One turn sends every row of this set to another row. A few are shown first. Where does it send the rows asked after them?
zuvef: [-18.8  -7.1  16.4  15.0  14.8  -1.7   1.5  27.7  15.0   7.9   9.7  -1.9
   2.3   2.2  16.6   3.8   7.9  -6.6   6.5   7.9   6.7   6.3  -4.7  -7.5]
nubul: [ -6.8  -0.1  34.4  10.2  18.1  -7.3  -1.4   8.0   0.5   1.7 -16.5  19.0
  11.2   5.0  -4.9  -0.7  15.2 -15.7  -5.2  12.2  -6.5   8.3   8.2  11.1]
gan: [-10.2   1.7  15.6  -6.6  18.3   3.3  20.2  21.7 -27.5  -8.5 -20.9   3.6
  -3.9  -4.8  15.1   5.2  17.5   7.8  17.1  -1.3   1.9  14.8  14.4   9.0]
vavep: [  4.4   5.9  23.8   4.5  20.7  -1.3   8.1 -11.8  12.1  -2.1  -5.0  10.2
   8.1  -1.1  -0.8   6.4   8.0 -16.7  12.8  -5.4   3.1  15.8   5.0   3.5]
sig: [ -2.0  15.9  12.6  21.5  21.2  -4.0  10.5  13.6   9.5  -5.3   3.1   6.9
   0.5   3.3 -15.5   9.0   9.0 -20.5  19.9 -10.7   3.8  15.1  -8.0   7.3]
sorip: [-21.6  -2.1  16.0  15.3   9.1  -9.6  22.2  16.3 -16.3   0.2 -28.5  -8.2
  11.1   4.2  13.8   4.8  17.7   0.8   2.1  -2.8  10.6  11.4  10.6   2.5]
duz: [-14.0  -7.8  16.4   7.5  18.4  -7.7  23.3  16.3 -23.2  -0.5 -23.1  -1.6
   0.6  -3.7  19.1   4.3  17.9   4.3   8.6   1.4   2.6  21.9   8.4   3.5]
vobak: [-14.5  33.2  25.4  17.0   8.0   3.8   4.3  12.6 -27.3 -14.9 -19.7  11.1
  13.4  -0.5  12.6   6.4  12.2   3.2   3.2  -1.7   5.4  15.5   6.5  12.2]
Lita: [-21.7   0.5  15.6  -6.9   1.8  15.3  22.9  19.2   1.4   1.3  -6.6  -5.4
  -0.5  15.2  -2.6  10.5   8.5  -6.9  28.4   6.9  12.4  -1.5  -2.8  11.6]
Pelad: [-14.1  30.0  18.7  12.2  12.9  17.1  10.7   7.2 -27.1 -14.1 -20.3   7.4
   0.3  -4.9   8.8   7.7  18.0   8.1  16.5  -2.8   3.5  13.9   5.4   5.9]
sabav: [ -8.4  11.6  21.2  -9.0   8.6  -4.0  13.5  26.0 -26.5 -15.5 -19.4   6.9
   8.3  -2.2  16.3   6.0   9.2   4.5  12.3  -7.6   6.3  11.7  18.0  16.8]
tepo: [-6.1 -3.5 21.2 -4.6 11.7 -6.2 23.7 10.4  2.6  2.4  8.8  1.6  7.3  7.9
 15.7 10.9 -3.4 -9.8 24.0  6.0 10.5 24.6 -9.3 13.8]
dera: [ -9.5  30.5  20.5  21.7  11.9   0.6  12.5  -1.6 -19.2 -12.4 -13.9   4.2
  12.5  -3.9  18.3   8.9   9.3   2.3   9.6  -8.5   9.8  24.7   0.8   5.3]
Liku: [ -8.3  13.6  12.7   9.0   6.8   9.7  11.1   3.2 -14.5 -15.2   5.5   5.3
   1.6   5.7  12.1  11.6  -6.4  19.2   9.7  -0.9   8.6  -9.1 -15.6   7.6]
nivu: [ -2.6  19.9  23.0  19.7  17.3 -12.2   0.5  24.8   1.7  -9.5   2.4  17.9
   8.3   6.5 -14.6   6.3   6.7 -21.8   9.8  -4.3   0.6  13.3  -3.4  16.6]
dus: [ -6.5  -6.7  21.6  -3.9  13.9  -5.5  24.6  10.4   0.4   4.4   8.2   1.8
   2.8   8.0  16.0  10.4  -0.9  -8.5  24.2   8.8   7.9  25.7 -10.4  13.0]
bovuz: [-10.7   5.5  21.9   5.1  12.5  13.7   5.2   0.2   9.4  -0.2 -20.5   5.9
   2.4   5.8 -15.5   3.6  20.1 -12.7  11.1   1.0   1.6  -6.6   9.7   2.8]
Kaga: [ -5.9   8.5  19.5  11.0  11.2   0.7   7.8   6.8 -21.0 -14.0   7.6  12.0
   2.5   4.3  17.4   8.7  -7.8  18.6   2.6   6.3   2.5  -1.1 -17.5  10.3]
gason: [-13.1  11.1  16.2  -0.1   6.1   5.0  -1.8  28.1  17.1  -5.7  13.7  -0.6
   6.5   2.0  13.9   7.3  -1.1  -7.5  16.6  -4.8  14.6  -2.2   1.4   0.5]
ged: [ -5.7  20.5  17.6  11.7  17.3   5.5   2.1  29.2  -2.1 -10.9  -3.1  14.9
  -2.9   6.1 -22.6   7.3  13.0 -16.5  19.7  -2.1  -1.5   1.3  -1.2  14.8]
Sok: [  0.7  12.3  14.3  14.0  28.5   1.4   8.4  19.6   0.9  -6.2   5.1  15.6
  -8.1   0.2 -15.6   7.3  13.3 -14.8  23.2  -2.8  -4.6  17.5  -7.0   9.1]
luduz: [-15.9  -7.5  13.8   5.2  19.8   9.1   1.1  32.9   8.2   5.1   8.4   3.3
  -7.9  -1.2  14.0   4.3  12.2  -1.8  14.1  11.2   0.9   2.5  -3.0  -5.5]
toz: [-19.5  27.1  15.8  23.7   8.6  12.3  14.8   1.9 -18.2  -8.4 -24.0  -2.6
   6.3  -0.3   7.6   9.4  18.8   5.3  10.5  -6.5   9.6  12.1   2.3  -0.2]
kamas: [ -5.2   9.9  23.3  -5.3  14.2  17.5   1.9   4.8   3.0  -7.0 -17.7  13.6
   0.9   2.7 -14.7   3.9  17.4  -9.6  15.1   0.6  -1.3  -5.6  13.4   8.4]
liniz: [ -7.1  15.5  18.8  -2.0   5.5 -10.2  18.0  14.7 -15.7 -14.9 -15.4  -2.3
  16.1  -0.4  19.2   8.4   3.4  -0.5  12.1 -16.3  16.1  15.4  15.3  12.5]
Pok: [-14.0  12.8  14.4  24.4  18.8   2.0   7.3  24.3   3.7  -3.1  -7.6   7.7
  -0.8   8.8 -24.2   6.5  17.5 -18.5  14.2  -0.9   0.9   2.7  -5.5   7.8]
tak: [-7.4  9.7 20.8 -5.8 13.3  2.3 -6.3 33.7  8.8 -6.4 17.2  9.8  2.8 -2.1
 19.1  6.3 -1.2 -5.2 14.1  2.0  7.3  5.3  1.2  5.5]
roto: [ -5.4   7.5  21.2  25.0  24.3  -9.7   4.4  26.8  -1.8  -1.4  -1.6  17.5
   1.9   4.1 -14.3   3.8  13.9 -17.9   7.1   4.7  -6.1  16.7  -7.8  12.4]
gok: [-20.1   4.0  17.6  13.0   6.4  -1.0  -1.5  31.4  17.8   1.8   7.7  -3.0
   9.4   6.3  12.6   5.4   3.8  -9.6   5.7   1.4  13.6  -3.7  -0.3  -2.5]
ped: [-10.2  21.3  20.1  19.6  20.4   3.9  12.8   2.7 -27.1  -8.1 -16.0   8.8
   2.3  -6.8  17.9   7.0  16.0   7.8  10.4   1.6   0.5  27.9  -1.3   3.2]
Ziz: [-12.5   3.6  11.2  17.1  11.9   9.7  14.5   2.8 -15.8  -7.8   0.9   2.2
  -3.6   5.3  11.4   9.9   0.1  19.9   7.3   6.0   4.5  -5.9 -19.3   1.5]
vilos: [-15.9  11.6  18.4  17.6   1.6   4.0   7.7   9.4 -14.1 -11.7  -0.3   5.2
   8.6  10.1  10.6   9.5  -5.8  16.4  -1.3   3.7   9.4 -14.3 -15.0   8.6]
Lalis: [ -3.6   9.5  36.3   4.1  11.9  -7.6  -5.4   7.3   2.5  -4.9 -13.9  21.2
  17.1   5.4  -3.9   1.8   8.3 -16.9  -2.3   4.6  -1.8   6.5  11.7  14.9]
fato: [-21.2  21.8  23.0  28.4  11.5   2.7   9.0  10.8 -26.5  -5.9 -24.7   5.8
  10.2   0.6  11.4   4.3  19.9   4.5   0.7   5.8   2.0  17.1   1.3   5.2]
Fefa: [-13.5   1.0  19.9  -3.5  16.0   7.6  -5.7  41.1   1.9  -1.8  10.1  11.2
  -3.6  -0.5  15.0   3.2   6.9  -1.7  12.0  11.3  -0.7   0.8   1.7   3.0]
damo: [-22.2  -3.6  31.3   2.1   1.6  -7.8  12.3  30.5  -7.2   4.8  -6.3   7.0
  13.5  17.8   5.6   6.0   3.6 -11.5   6.1  19.5   5.9   6.7  -4.2  21.5]
kag: [-14.8   6.4  17.7  14.0   8.1   7.8   7.1  13.6 -22.6 -10.2  -1.2  10.1
   0.0   7.7  10.3   6.5  -0.3  20.2  -0.3  11.5   0.6  -9.8 -15.7   8.7]
Nup: [  6.2   0.6  24.4  -0.1  27.6   2.2   7.1  -7.9   6.9  -1.5  -5.6  16.1
   0.1  -4.4  -0.3   4.9  11.9 -11.6  14.7   1.3  -5.4  18.8   5.0   4.1]
Tiron: [-12.3   5.2  17.5  22.5   8.5  -3.7  11.7   2.9 -14.0  -7.6   4.2   4.4
   6.7   7.0  17.2   8.9  -5.4  16.7  -1.7   5.6   6.8  -1.0 -20.3   5.1]
Komad: [-20.2   0.6  15.5 -11.4   3.3  17.0  21.7  21.1  -1.8   0.9  -6.0  -3.4
  -2.1  13.4  -1.7  10.2   8.7  -5.2  30.3   8.2   9.9  -0.7  -1.3  13.1]
Zanul: [-16.7   9.2  13.4   8.3   2.7  -6.3  23.1   9.9  -9.4  -7.5 -23.3 -12.0
  14.0   2.3  13.1   9.5  10.8  -0.9  10.3 -16.0  18.4   8.9  13.5   4.2]
rop: [-19.7   0.3  32.3  -2.7   0.2  -7.4  10.9  31.7  -7.6   1.7  -4.1   8.3
  15.1  17.2   5.9   5.4   1.4 -11.0   7.6  17.8   7.2   7.4  -2.0  24.2]

bovuz goes to vavep
Ziz goes to Tiron
And these:
tak goes to Fefa
dera goes to vobak
tepo goes to rop
sorip goes to Zanul
ged goes to Sok

